Here are some points:
[-14. -35.  -9.  -1.  19.  19. -18.   0. -18. -15. -10.   8. -21.  12.   5.  -3.  19. -40.   9.  56.   8.  -1. -27.
   3.  15. -10.   4.   1.   5. -22.   9. -14.]
[-13. -28.  -2.  10.   0.  69. -34.  25. -16.  -5. -41. -10.  42.  -6.  65.  40. -13. 127.  13. -38. -27.  14.  24.
  -9. -12.  -2.  -6. -37.  56.  42.  32.   9.]
[ -26.    2.    3.   14.  -11.   -8.  -15.   -9.  -26.  -20.  -10.  -29.   15.  -12.   37. -102.  -13.   27.  -12.
   39.   11.   -3.  -24.   -6.   36.  -87.    1.  -26.   15.  -16.    2.   -8.]
[  0.  -3.  11.   3.  58. -17. -20.  -3. -13. -31. -20. -10.  -5.  -9. -20.   3.   6. -13. -11.  47.   3.  -3. -35.
  10. -29.  13.   8. -39. -39.  -3.  -3. -27.]
[-17.  60. -25.  -9. -38.  38.  -8.  14.  23.   8.   7.  -1. -23.  -9.  40. -24.   9.  31.   8. -18.  -8.  -2. -13.
  -8.  -8.   7.   2.  -9. -13.  26. -19. -15.]
[  7. -14.   9.  -2.  67. -23. -11. -12.  -8. -31. -21.  -9. -58.   3. -37. -35.  29.  36.  22.  38.  11.  -5. -32.
  13. -11.  36.   9.   1. -28.  -5.  18. -27.]
[ 33. -34.  26.  -3. -32. -36.  20.  -9.   1. -23.  36.  25. -18. -30. -63. 127.   2. -26.  -7. -19.  -4. -12.  21.
  14. -30.  50.   7.  36. -35.  14. -27.  -4.]
[ -28.   50.  -29.   15.    0.   60.    1.    4.   -9.   37.   41.  -55.   80.   -9.   97. -101.   11.   71.  -31.
   70.   -4.   10.  -20.   -8.   24.  -98.  -14.  -35.   13.  -28.   13.   14.]
[   8.   26.    3.    4. -119.    5.   60.  -22.   48.   56.  106.    6.   70.    0.  -45.    3.    2.    9.  -34.
  -34.   22.   -8.   13.  -10.   26.  -23.    5.   14.  -11.  -18.  -13.   42.]
[-12. -38.  15.   0.  58.   9. -20.  -4. -11. -37.  -7.  54. -33. -14. -25. -44.  17.  45.  43.  50.   5.  -9. -27.
  12.  -7.  44.  14.   0. -25.  -6.  11. -19.]
[ 32.  -9.   7. -33. -61.  20.  22.  -4.  38.  53.  39.  42. -30.   6. -35. -33.  31. -17. -12. -47. -14. -13.   1.
  -6.  18.  68. -15. -13. -22.  -9. -45. -11.]
[ 19.  19.  17.   0. -66. -20.  51. -14.  32.  10.  46.  35.  -1.  -5.  -1. -39.   2. -66.   5. -34.  14.   1.   1.
   8. -17.  13. -16.  28.  -6.  -3. -17.  12.]
[ -53.   79.  -50.   17. -108.   43.   -4.    8.  -18.   43.   10.  -55.   41.   36.  105.  -63.    4.   48.  -55.
   60.   11.   32.    0.  -32.   77. -127.  -25.  -36.   73.  -44.   25.   30.]
[ 24. -61.  35.  -2.  13. -15. -13. -20. -32. -39. -49.   9. -52. -30. -70.  87. -36. -47.  19. -30. -21.   5.  38.
  11. -39.  22.  -8.  30. -15.  50.   6.   9.]
[-14.  11. -18. -16. -87.  -7.  -9.  -4.  20.  22. -12.   8.  14.  27.  52. -15.  33.  37.  19. -21.  -4.  -2.  -5.
   1.  12.  34.  -8. -20. -27.  31. -17. -10.]
[ -6. -15.  14.   8. -72.   6. -12.  -2. -12. -35. -20.   4. -12.  -3.  -9.  81.  35. -49. -10.  36.   2.  -3. -27.
  18.  -7.  55.   9.   2.  -4. -15.   7. -22.]
[-12.   0.   5. -10. 106. -41. -21.   2. -16. -36. -16.  25. -35.  -7. -60.  50.   2.  34.  -4.  61.  13.  -6. -25.
   1. -19.  -5.  10. -13.  -5.   2.   7. -18.]
[-21.   0.   2.   2.  59. -22. -14.   5. -20. -24.  -7.  -9. -29. -12. -10.  48.   2. -56.  -3.  96.  -4.   5. -23.
   5.   0.  12.   6. -12.  -6. -27.  12. -12.]
[ -1. -26.  29.  -1. 103.  -9. -20. -11.  -1. -31.  -6.  14. -82. -26. -98.  65. -40. -36.  24.  25.   2.  -7. -29.
  11.  -8.  61.  20.  24. -22.   1.   1. -26.]
[-17. -16.  31.  13.  73. -38. -19. -11. -20. -33.  -7.  34. -34. -10.   2.  42. -10. -19.  13.  49.   4.  -3. -29.
   5. -10.  63.  24.  16. -30. -10.  -8. -24.]
[ -53.   24.  -45.   22.  -14.   68.  -49.   71.  -19.    9.  -65.  -12.   81.   14.  127.   52.  -55.  127.  -42.
  -57.  -47.   53.  105.  -29.  -13. -111.  -30.  -56.  127.   61.   63.   51.]
[ -59.  103.  -49.    8. -104.   28.    4.    2.   -7.   50.   40.  -74.  127.   64.   95. -108.   67.  -34.  -73.
   22.   20.   40.   -1.  -34.   48. -127.  -26.  -35.   47.  -36.   41.   34.]
[ 11. -28.  26. -11.  53. -38. -18.   7.  -8. -34. -27.  28. -57. -20. -34.  52.   2. -34.  14.  40.  13.  -1. -25.
   9.   1.  52.  15. -12. -35. -25.  14. -21.]
[  1.  23. -27. -24. -16.  43.   0.  24.  15.  35. -12. -13.  52.   5.  36. -47.  28.  53.  -5. -55. -15.   1.   0.
 -15.   7. -63.   3. -24.  14.   9. -22.  -5.]
[  9.  37. -28.  -9. -46.   3.   4.   4.   9.  11.  14.  -8.  -4.  -5.  -3. -68.   7.  21. -12. -36. -14.  -3.  -5.
  -5.   4.  21.  -3. -17.  -1.  -3. -24.  -9.]
[ -21.   41.  -61.  -24. -127.   62.  -12.   28.   35.   77.   25.  -38.   84.   17.   53. -123.    7.   82.  -20.
  -84.  -29.    9.   22.  -18.   38.  -93.  -26.  -50.   26.    6.  -45.   13.]
[-13.  48. -31.  -9. -11.  57.  -8.   4.   3.  12.   0. -11.  25.  18.  22.   5.  -9. -32.  28. -47. -24.   3.  -6.
 -14.   9. -25.  -2. -17.   0.  17.  -4. -16.]
[   6.  -49.  -14.   -5.   86.  -63.    1.   -3.  -27.  -41.  -37.   -7. -101.  -45.  -38.  106.  -33.  -46.   -1.
  -36.  -13.  -17.   47.   14.  -39.    4.   16.   73.  -19.   38.    2.   -1.]
[ -4.   4. -16. -10.  -7.  11.  -6.  -7.  10.   0.  20.  24. -25.  -9.  -3.  -9.  -7.  18.   7. -18.  -8.   1. -11.
 -17. -11.  -2.   2. -14.  19.  10. -18. -16.]
[-14.   0.  22.   1.  86. -22. -25.  -1. -33. -18. -29.  -4.  13.  19. -62. -17.  -2.  58.  27. 106.   3.   8.  -4.
  -1.  21. -84. -12.  11.  15. -31.  23.   6.]
[ 24. -18.  -6.   0.   3.  19. -11.  -4.  -6. -25. -17. -13. -19. -31. -69. -22. -17.  10. -36. -14.   2. -15. -22.
  -3. -21.  57.  11.   3. -17.   0. -10. -22.]
[-26.  85. -31.  21.  -4.  18.  -3.  -7. -19.   9.   6. -22.  80.   6.  70. -83.  21.  99. -39.  49.  16.   9. -18.
  -8.  21. -56. -11. -32.  29. -26.  -3.  13.]
[ 23. -45.  20. -14.   1. -30.  16.  -4.   5. -18.  32.  43. -74.  -5. -56.  46. -31. -41.  17.  -7.   5. -17.   0.
  17.  -3. -13.  11.  24. -23.   0. -12.  -7.]
[ 10. -26.  14.   1.   2. -28. -18.  -9. -16. -36. -22.   0. -63.   7. -24.   4.  -1.  44.  22.  32.   5. -13. -28.
   8. -12.  69.   5.   9. -26. -13.  16. -25.]
[-12.  50. -12. -21.   9.  40. -13.  10.  22.  18.  28. -17.  12.  46.  26. -64.   2. -23. -25. -49. -12.   2.   1.
 -19.   3.  17.   0. -37.  26.  13. -15.  -6.]
[  5. -19.  19. -22. -70. -31.   0. -15.  10.  21.   6.   5. -62.   7. -32. -53. -17.  38.  34. -17. -10. -12.  -4.
  17. -14.  56.  -6.  15. -34.  12. -24. -13.]
[ -38.  127.  -45.   24. -127.   85.   35.  -18.   38.   63.   99.  -66.  127.   36.  127. -127.   61.   35.  -58.
  -11.   30.   27.   -4.  -27.   66. -127.  -17.  -47.   42.  -39.   15.   64.]
[ -57.   38.  -59.   -2.  -36.   96.  -45.   66.   -2.   63.  -51.  -41.  127.   44.  107.   99.  -53.  127.  -28.
  -48.  -44.   45.  116.  -21.    5. -127.  -31.  -81.  127.   75.   52.   61.]
[-44.  75. -41.   9. -59.  25.   2.  17.  -8.  43.  35. -60.  97.  37. 127. -60.  41. -66. -49.  81.   9.  13. -11.
 -26.  31. -89. -23. -33.  63. -32.  30.  32.]
[ 44. -48.  37.  -3. -37. -23.  90. -25.  53.  40.  51.  37.  -5.  -9. -34.  38. -27. -41.  -5. -57.  21. -20.  32.
  17.   7.  27.   4.  54. -54. -14. -18.  41.]
[-31.  26. -36. -16. -43.  82. -13.   8.  19.  21.  -4. -36.  21.  20.  73. -37.   9.  35. -42. -39. -24.   1.  10.
 -14.   9.  11. -12. -32.  21.  11. -23.   1.]
[ -2. -31.   1.  -2.   0. -28. -22.   7. -35. -33. -50. -40. -60. -13. -31.  55. -14. -20.  36. -30. -16.   6.  53.
 -11. -24.  17.  -1.  33.  26.  52.  26.   9.]
[-28.  17.  18.   5. -73.   7.   0.   9. -18. -15.   4. -27. -23.  11. -32.   9.  47.  18. -17.  33.   8.  -2. -31.
   7.  -9.   2.  -3. -19. -25.  -9.  12. -19.]
[-12.   6.  -5.  -6.  38.  62. -15.   2.   7. -22.   4.  -8.  -7. -22. -30. -15.   7. -26.  12.  21.   2.   2. -26.
   5. -22.  66.  13.  -5. -21.  21.   4. -25.]
[ 12. -19.  10.  -2.  -4.   4.  -7.  -2.  -2. -33. -25.  15. -54. -18. -19. -22.  18.  78.  20.   8.   5.  -4. -35.
  17.  -3.  29.   8. -20. -14.  -2.   8. -26.]
[  8. -37.  -4.  11.  55. -12. -19. -11. -11. -38. -29.  24. -28. -14.  -3.  59. -17. -89.  -1.  52.  -3.  -5. -30.
  13.   0.   2.   9. -15. -28.  -7.   2. -26.]
[ -2. -58.  18.   5.  23. -39. -14.   0. -17. -44. -32.  30. -56. -30. -83.  29. -17. -10.  53.  44.  -4.  -9.  -2.
  17.  10.  14.  10.  39. -21. -33.  14.  -9.]
[  4. -54.   5.   4.  95.   4. -20.  29. -26. -30. -40.   2. -69.  -2.  16.  82. -38. -42.  37. -19. -22. -10.  26.
   4. -46. -43.   4.  34.  22.  50.  29.  -2.]
[  8. -45.  14.  -4.  72. -56.  -8.  -3.  -9. -35. -22.   4. -65. -13. -21.  48.  36. -22.  12.  50.  15. -16. -26.
  15. -12.  83.  15.  10. -18. -21.  22. -20.]
Here are 24 more points, each followed by its number:
[ -61.  127.  -69.   19. -127.   49.   23.   -5.    1.  106.   25.  -90.  127.   30.  127. -127.    9.   94.  -76.
    8.   18.   28.   -4.  -31.   87. -127.  -32.  -51.   89.  -44.   27.   43.] 0
[ 25.  17. -13. -35. -24.   8.  11.  -6.  46.  23.  47.  11. -30.   8. -49. -50.   4. -31.  24. -68. -12. -14.   9.
  -3.  19.  58.  -1.  21. -16.  -3. -46.  -8.] 1
[ -22.   28.  -10.   11.  -19.   10.  -15.   14.  -21.  -10.  -20.  -31.  -48.    7.  -25.    6.   12.  -19.  -17.
   34.    5.    6.  -24.  -15.    0. -122.   -1.  -20.   10.  -21.   24.  -12.] 2
[   1.  -22.   14.   -7.  127.  -30.  -14.  -11.  -13.  -31.  -30.   19.   -2.  -26.  -24.  -11.   32. -113.   -1.
   40.   18.    0.  -35.   18.    3.   11.    5.   -9.  -10.   -4.    6.  -26.] 3
[   4.  -16.  -27.  -28. -106.  -33.   20.    2.   31.   68.   38.  -28.    6.   41.   23.  -25.   35.   57.    9.
  -70.  -12.   -9.   15.   -7.   35.   15.   -9.  -29.  -12.   -4.  -49.    3.] 4
[  66.  -61.   53.   -8.  -31.  -70.   46.  -15.   11.  -16.   34.   56. -102.  -39.  -92.   62.  -28.  -93.   -5.
  -57.    6.  -16.   35.    0.  -30.   67.    9.   67.  -39.    0.  -25.    5.] 5
[ 10. -25.   6.   7.  60.   5. -23.   5.   3. -14. -16.  -2.  -8.  -5.  -6. -57.  -2. -16.  -2.  -9.  -1.   8. -26.
  -2. -13.  67.  12.   0.  14.   2.  -2. -25.] 6
[  5. -26.  31. -10.  39. -29.   0. -14. -14. -35.   3.  16. -46. -24. -56.  24.  -3. -73.   6.   1. -12. -12.  -5.
  -4. -27. -16.   9.  42. -22.  24.   4. -10.] 7
[-30.   3. -11.   0.  37. -15. -22.  15. -27. -16.   9. -44.  95.   7.  40.  14.  34. -23. -13.  12.   9.   6. -14.
  -3.  42. -21.  -7. -27.   9. -23.   3.  -7.] 8
[   4.   46.   -3.  -14. -102.   15.   -1.   -4.   13.    4.    9.  -26.   -8.   12.  -13.  -23.   38.  -25.   50.
  -33.   -2.   -9.  -12.    4.    4.  -31.    3.    0.  -17.    2.  -20.  -15.] 9
[ -5.   4.  47.   2. -22.  -8. -20.  -1.  -9. -34. -27.  33. -74. -22. -36.  16.   5. -59.  26.  14.  11.  -1. -22.
   1.  -8.  75.  13.  -8. -20.   3.  -3. -22.] 10
[-16.  56. -13. -11.  68.   5. -21. -10.  -2.  -7. -12.  -4. -58.  25. -46. -41. -27.  47.   8.  -2.   2.  -9. -19.
  -1.  -7. -15.   5. -10.   8.   5.  11. -18.] 11
[ 29. -12.  33.  -6.  29. -37. -19.   8.  -8. -36. -29.  51. -97. -40. -25. -10.  31.   8.  34.   7.  12. -12. -23.
  12. -16.  42.  22.   2. -21. -16.  -1. -17.] 12
[  38.   59.   14.   19. -127.   20.   71.  -31.   83.   78.   43.    7.  119.  -16.   -1.   -5.    9.  -68.   -7.
  -34.   43.  -10.   17.    9.   21.  -22.    4.   52.  -43.  -26.  -27.   60.] 13
[  57.  -54.   15.   -1.   -9.  -26.   32.  -11.   -7.  -33.  -18.   28. -103.  -32.  -84.   17.  -46.  -76.    2.
  -19.  -20.  -17.   19.   31.  -26.   73.    3.  107.  -46.   22.    4.    2.] 14
[ 36. -50.  46.   3. -12.  -8.  51. -18.  30.  -7.  24.  34. -31. -28. -59. -17.  -5.  -5. -12. -55.  -2. -24.  17.
   3. -27. -22.  17.  64. -43.  -2. -24.  11.] 15
[ -6.  17. -11.  -2.  99. -33. -21.  26. -27. -32. -41.  -5.  45.  -2.   2. -14.  -3.  24.   3.  36.   5.   4.  -1.
   1.   9. -73.   4.  -4.   3. -28.  15.  -7.] 16
[ 14.  -9.  14.  -2.  46.   5. -24. -13. -12. -37. -18.  40.  -9.  -5. -85.  38.  -6.  41.  12.  36.   1. -11. -27.
  10.  -3.  24.  16.   5. -23.   0.   5. -21.] 17
[-15. -66.   4.  18. 119.  21. -17.   1. -22. -41. -20.   6. -32.  -1. -12.  46. -21.  19.  27.  24.  -4.   4. -32.
  11. -14.  40.  16.  -1. -22. -12.   8. -23.] 18
[ -78.  127.  -88.   24. -127.  127.   30.  -17.   11.  127.   73. -122.  127.   55.  127. -127.   40.  -21. -107.
    8.   42.   73.    5.  -46.   89. -127.  -42.  -64.   95.  -51.   55.   69.] 19
[ 21. -58.  37. -13. -83. -19.  39. -20.  -7. -29.   0.  43. -46. -32.  -3.  70.  -6. -57.  27. -21.   3. -16.  14.
  -3. -26.  47.   6.  30. -25.  23. -10.  -2.] 20
[-11. -21.  17.   6.  68. -21. -16.   3. -22. -29. -26.  49.  -7. -34. -15.  18.  13.  54.   7.  49.   2.  -1. -27.
  12.  -2.  38.   5. -22. -27. -18.  18. -24.] 21
[-13.  22. -19. -12. -29.  18.  -4.  13.  31.  40.  39. -19.  15.  23.  61. -69.  20.  11. -39. -48. -11.   2.  -1.
  -9.   6.   3.  -7. -19.  -1.  14. -26.  -7.] 22
[ 11.  23.   5.  -4.  -4. -37. -10.  15.  12.  -5.  -7.   9. -45.  22.  -4.   4.  12.  31.  43. -39.   3.  -1. -19.
  -3.   0.  25.   0.  13.  -4.   2.  -5. -18.] 23
Which two of these numbered points are nearest to each point below, looking only along the 3 directions in which the first points spread most? Their numbers follow each, nearest first.
[ 12. -81.  21.  -8.  59. -58.  22.  -1.  -5. -33.  13.  20. -99. -23. -47.  99.  18. -51.  22. -25. -13. -12.  15.
   7. -30.  93.  10.  77. -46.  22.  -9.  -7.] > 14 5
[  12.  -19.  -14.  -43. -102.   -4.   34.    6.   38.   38.   38.    7.  -80.   -7.  -64.   -3.   45.   -1.   12.
  -50.  -20.   -5.   24.   -7.  -26.   60.  -13.   21.  -30.  -19.  -61.   -7.] > 1 15
[-13.  24.   5.   2.  92. -33. -14.  10. -19. -25. -39.   2. -20.  -7. -39.  36. -12.  -2.  23.  67.  13.  18. -19.
   8. -11.  -8.  -2. -17.   6. -17.  26.  -8.] > 21 18
[  3. -39.   7.  -5.   4.  -3.  -6.  -7. -10. -25.  -7.  22. -80. -11. -49. -65. -12.  10.  31.  25.  -3. -17. -23.
   1.  -6. -25.   6. -10.  -8.  -5.  -5. -23.] > 6 17
[-52.  82. -13.  14.  28.  36.   5.   0.  -8.  19.  31. -13.  30.  25.  91. -44.  20.  17. -53.   7.   7.  19. -25.
 -12.  15. -78. -16. -28.   0. -26. -10.  -6.] > 8 2
[ -39.  127.  -79.  101. -127.  127.  107.  -53.  112.  127.  127. -127.  127.  101.  127. -127.   90.  -32. -127.
  -30.   88.   42.   42.  -57.  123. -127.  -34.  -60.   85.  -66.   48.  127.] > 19 0
[ -6. -15.  11.   4.  34. -59. -22.  -2. -14. -38. -17.  39. -77. -29. -49.   0. -12.  20. -13.  55.  12.  -8. -25.
  14.  -9.  60.   8.   7. -13. -18.  14. -20.] > 12 17
[  4.   5.   1.   3. 127.   1.  -8. -24.  -9. -38. -17.  27. -59.  29. -58. -29.  14. -12.  27.  27.  20. -12. -34.
  17. -20. 101.  -2. -21.   7.  20.  10. -29.] > 3 12
[-13. -10.  -1.  -1.  55.  12. -11.  -7.  -4. -14.  -7.   0. -43. -11.  28.  20.  -7.  26.   6.   5.  -2.  -6. -17.
   7. -14.   3.  -1. -26.  23.  28.  28. -19.] > 11 6
[ -6.  24. -29. -33. -58. -13.   8.  25.  19.  45.  29. -23.  35.  11.  34. -44.  27.  70.  27. -36. -17.  -7.   3.
  -9.  21.   4. -11.  13. -10. -15. -45.  -5.] > 22 9
[ 10. -13.  26.   7.  -2. -16. -10. -15.  -5. -31. -18.  52. -23. -27. -32.  30.  -5. -51.  16.  23.  -2. -11. -28.
  17. -18. 126.  14.  -2. -38.  13. -10. -26.] > 10 12
[-10.  -6. -11.  -2.  22.  -8. -16.  -7.   4.  -5.  -5. -18. -53.  -5.  -5. -28.  24. -67. -14.   7.  -3.   1. -19.
  -5.  -1.  38.  -5.  -9.   5.  10. -13. -16.] > 6 23
[ 24.   7. -11. -18. -42. -57.  16.  -8.  23.  35.  -9.  -1. -53.  22.  30.  13.  11.   0.  32. -15.  -9. -16.   8.
   2.   4.  56.   2.   2. -24.  -4. -34. -13.] > 15 23
[  2.   3.   7.   2.  69.  -6. -13.  -3. -16. -37. -25.  36. -43. -17.  -8.  32. -24. -28.  37.  35.  15. -13. -30.
  12.  -8. -18.  17.  -3. -16.  -5.   7. -26.] > 21 17
[  16.  109.  -26.   76. -127.   69.   80.  -52.  127.  127.  127.  -67.  127.   85.  127. -127.   37.  -26.  -99.
  -71.   74.    8.   43.  -37.   85. -127.  -16.   -7.   27.  -55.   15.  124.] > 19 0
[ -43.   82.  -43.    1.  -29.   51.   13.   10.  -14.   38.   22.  -61.  127.   70.  127.  -95.    0.   27.  -56.
   56.    9.   26.   -5.  -21.   52. -127.  -18.  -35.   12.  -36.   27.   21.] > 0 19
[ -15.    7.  -41.  -47. -109.   75.   16.   23.   43.   58.   38.  -27.   48.   20.  -69.  -85.   20.   26.    1.
  -71.  -26.    5.   30.   -9.   37.   19.  -18.  -16.   10.    4.  -59.   -4.] > 4 13
[ -2. -47.  20.  -9.  60. -20. -10.  22. -16. -33.  -9.  51. -59.  -4. -33.  64.  23. -17.  -9. 101.   8.  -5. -25.
  11. -12.  29.  -1.  17. -14. -16.  16. -21.] > 3 18
[ -1.  18.  -3. -30. -43.  41.  13. -23.  24.  70.  12.  -2.  44.  -6.  -9. -43.  26. -64.  21. -54. -10. -11.  -5.
  -8.  13.  29.  -2.  15.  -7.   9. -41.  -3.] > 9 4
[ -64.   93.  -56.   25.  -99.   47.  -14.   14.  -40.   33.   -1.  -61.  127.   15.  127. -127.   -9.   14.  -41.
   38.    6.   53.   10.  -23.   40. -127.  -31.  -31.   68.  -41.   34.   38.] > 0 19
[ -5.  24.  21.   6. 127. -16. -14.   0. -13. -40. -19.  19.   7.  15. -85.  23.  -1. -33.   6.  97.  21.  -7. -28.
   5.  -5.  23.  16. -18.  -1. -20. -10. -22.] > 3 21
[ -4. -21.  18.   2.  96.  -7. -12.  -4. -10. -36. -24.   5. -48.  -8. -30. -36. -26. -17.  18.  55.   8.   8. -31.
  -1.  -5. 120.  15.  -4. -29.  -9.  15. -26.] > 3 12
[ 127.  -95.  124.   18. -127. -121.  127.  -72.  112.   81.  127.   89.   -9.  -65. -127.  127.  -70. -127.   76.
 -127.   33.  -49.  127.   30.  -14.   44.   31.  127. -113.  -34.  -47.  127.] > 5 14
[  8.  18. -45. -36. -93.  28.  13.   2.  27.  98.  16. -30.  12.  35.  24. -58.  66.  61. -24. -74. -27.  17.  21.
 -22.  -8.  15. -11. -38.  -9.  15. -51.  -2.] > 4 22
[ -9. -20.  12.   2. -24. -31. -11.  -2. -10. -39. -13.  -8. -33. -31. -94. -24.  13.  32.  29.  51.  16.  -2. -23.
  -4. -26. -61.  16.   0. -39. -17.  -1. -18.] > 6 11
[ -2.  10.  24.   0.  16. -18. -13. -14. -11. -35. -19.  47. -81.   1. -39.  43.  -5.  42. -20.  25.  -2.  -5. -35.
   6. -19.  70.  21.  -6. -20.   3.   2. -28.] > 7 12
[  53.  -22.   61.   10.  -56.  -37.   73.  -32.   70.   49.   83.   26.  -19.  -36. -127.   13.    8. -127.   31.
  -38.   36.  -19.    9.   13.  -14.   23.    2.   48.  -50.  -12.  -27.   44.] > 1 15
[ 11. -36.   4. -23. -80.   1.  -5.   2.   8.  40.  14.  -4.  -7.  24.  20.  -8. -12.  42.  -1. -23. -12.   2.  -6.
   1.   6.  26.   2. -10.  -5. -19. -35.  -9.] > 9 22
[ 36. -19.  -4.   4. -34.  -2. -12. -13.   3. -24. -15.  27. -50.  24. -85.  26.  25.  -7. -17.  24.  -2. -14. -28.
  -3.  -6.  70.   6.   6. -27.   0.  -4. -22.] > 10 7
[  8.  75. -12. -29. -56.  50.  16.  10.  28.  35.  -2. -16. -20.  26.  54. -58.  34.  23.  -5. -49. -17.  -6.   5.
  -5.   1. -99.  -3.  -4. -15.   0. -30.  -7.] > 22 9
[ 68. -44.  69.   3. -65. -32.  66. -23.  46.   5.  34.   2. -17. -34. -98. 127. -25. -95.   7. -47.  17. -22.  38.
  26.  -9.  81.   9.  69. -50. -13. -23.  27.] > 5 14
[  39.  -28.   48.   11.  -18.  -51.   87.  -22.   36.   36.   37.   14.   31.   12. -116.   23.  -45. -127.  -10.
  -51.   24.  -22.   36.   15.   -7.  -43.   19.   75.  -53.  -20.  -25.   36.] > 15 1
[  0.  16.  20.  12.  68. -26. -14.  -4.  -5. -27.  -2.  -3. -25. -25.   1. -35. -22. -20.  -9.   5.   2.  -1. -33.
   8.  -5.  45.   8. -20. -24.  14.   7. -27.] > 6 21
[ 10. -21. -10. -12.  92. -35. -10.   0.  -1. -30. -28.  22. -67. -26. -79.  11.   4. -64.  49.  56.  -1. -15.  -9.
   8.  -9. 103.  19.  22. -48.  -7. -18. -16.] > 12 10
[  13.   14.  -37.  -38. -127.   53.    5.    5.   33.   80.   67.  -19.    1.    5.  -14.  -70.   35.   19.   -1.
  -57.  -26.   -3.   20.   -5.   17.   22.  -15.  -13.   26.    2.  -54.   -1.] > 4 13
[ 15.  -1.  34.   9. -38. -48. -13.  -1.  -3. -32. -26.  23. -51. -23. -40.  66.  -6. -62.  41.  14.   4.  -6. -26.
  10.   9.  90.  -1.  -7. -35.  -8.   6. -23.] > 10 7
[-22.   1.   4.  22.  56.  20. -13.  19. -23. -15.  -8. -14.  15.   5.  63.   9.  21.  25.  45.  96.   8.   0. -26.
   2.  -1.   4.  -9. -11. -14. -17.  15. -16.] > 16 2
[  47.  -97.   60.  -17.   64.  -54.    5.   -1.  -25.  -43.  -51.   31. -102.  -33. -122.  -31.  -35.  -72.   31.
  -28.  -22.   -5.   57.   14.  -35.   73.   14.   78.  -28.   43.    6.   12.] > 14 5
[ 21. -34.  18.   5.   7.   6.  22. -26.  33.  10.  32.   5.  15.   7. -28.  35.   8. -23.   4. -18.   5.  -6. -11.
   1.   8.  11.   4.  11. -30.   5.  -1.   1.] > 23 15
[ -4.   0.   5. -12.  23. -10.  26. -23.  11.  -5.  30.  -8. -11.  14.   6.  42.   6.  25. -24. -25.  -6.  -8. -12.
   5. -12.  33.   3.  16.   0.  -8. -18. -10.] > 23 6
[  -3.   32.  -39.  -48. -110.   43.   11.   24.   41.   67.   34.  -15.   42.   -6.  -40.  -41.    6.   20.  -35.
  -73.  -25.    0.   14.  -14.   25.  101.  -20.  -13.   11.    6.  -61.    2.] > 4 13
[-11. -48.  18.   5. -20. -37. -24.  10. -17. -38. -34.  25. -66.  -7. -32.  -7.  -5. -21.   5.  35.   1.  -7. -25.
  22. -21.  43.   3.   3.  -4. -24.   2. -20.] > 12 7
[ 25. -29.  -6. -16. -40. -14.  12.  -2.  31.  26.  -5.  19. -28.  10. -28. -35.  33. -37.  65. -37.  -9.  -8.  -7.
  -7.  14.  56.  11.   1.  -5.  -3. -20. -14.] > 15 1
[-40.  34. -22.   7.  -4. -22. -17.  20. -32. -11. -24. -13.  48.   0.  22. -64.  -1. 127. -24.  44.   0.  19.  -6.
  -6.  41. -97. -19. -12.  19. -27.  14.   9.] > 8 2
[  5. -20.   4.  -1.  25. -43. -15.   3. -15. -36.  -1. -11. -71. -22. -54.  67.   6.  -4.  45.  46.   5. -11. -26.
   3. -19.  68.  11.  11. -27. -15.  -3. -25.] > 12 7
[ 20. -32.   3.  -6. 125.  -7. -12.  -3. -20. -37. -34.  18. -12. -12.  10.  44.  23.  42.  25.  15.  12.   5. -18.
  21. -18.  66.  11.  24.  -9. -20.  13. -20.] > 18 21
[ 127. -127.  127.  -20.    0. -127.  127.  -63.   38.   -8.   12.   71. -127. -114. -127.  127. -121. -127.  127.
 -123.    8.  -51.  127.   29.  -63.  127.   17.  127. -109.   16.  -42.   85.] > 5 14
[  41.   52.  -16.   52. -127.   13.  127.  -51.  127.  127.  127.  -23.  127.   65.  124.  -61.   49.  -82.  -66.
  -74.  103.   -6.   77.  -20.   87.  -56.   -1.   24.  -27.  -50.  -11.  127.] > 13 4
[ -70.   27.  -62.   27. -115.   79.    0.    9.  -33.   71.   29.  -68.  127.   36.  127. -127.    7.   -8.  -75.
   87.   -2.   53.    9.  -27.   66. -127.  -34.  -36.   82.  -43.   39.   53.] > 0 19
[  13.   20.    0.    8. -108.   31.   59.  -10.   28.   43.   76.   16.   13.   -5.  -76.   32.   11.   73.  -27.
   14.   19.    2.   -2.    0.   15.  -39.   -2.  -19.  -23.  -16.  -25.   17.] > 9 4
[  60.  -43.   32.   17. -127.  -30.   92.  -34.   72.   91.   97.    5.   77.   13.    1.    3.   36.  -47.  -12.
  -56.   45.  -14.   31.   -9.   19.  -34.   -4.   37.  -43.  -24.  -21.   55.] > 13 4
[  62.   77.    0.   65. -127.   13.  127.  -49.  127.  127.  127.  -20.  127.   17.  127.  -61.   30.  -32.  -55.
  -73.   50.   -4.   42.  -22.   65. -124.    4.   45.  -27.  -50.  -20.  127.] > 13 4
[-20.  24.  -2.   1. 105.  -8. -12.   6. -17. -30. -15.   5. -21.  -3.  78.  25. -12.  32.   8.  39.   2.   3. -30.
 -11.  11. -15.   3.  -9.  -6.  -7.   1. -18.] > 16 11
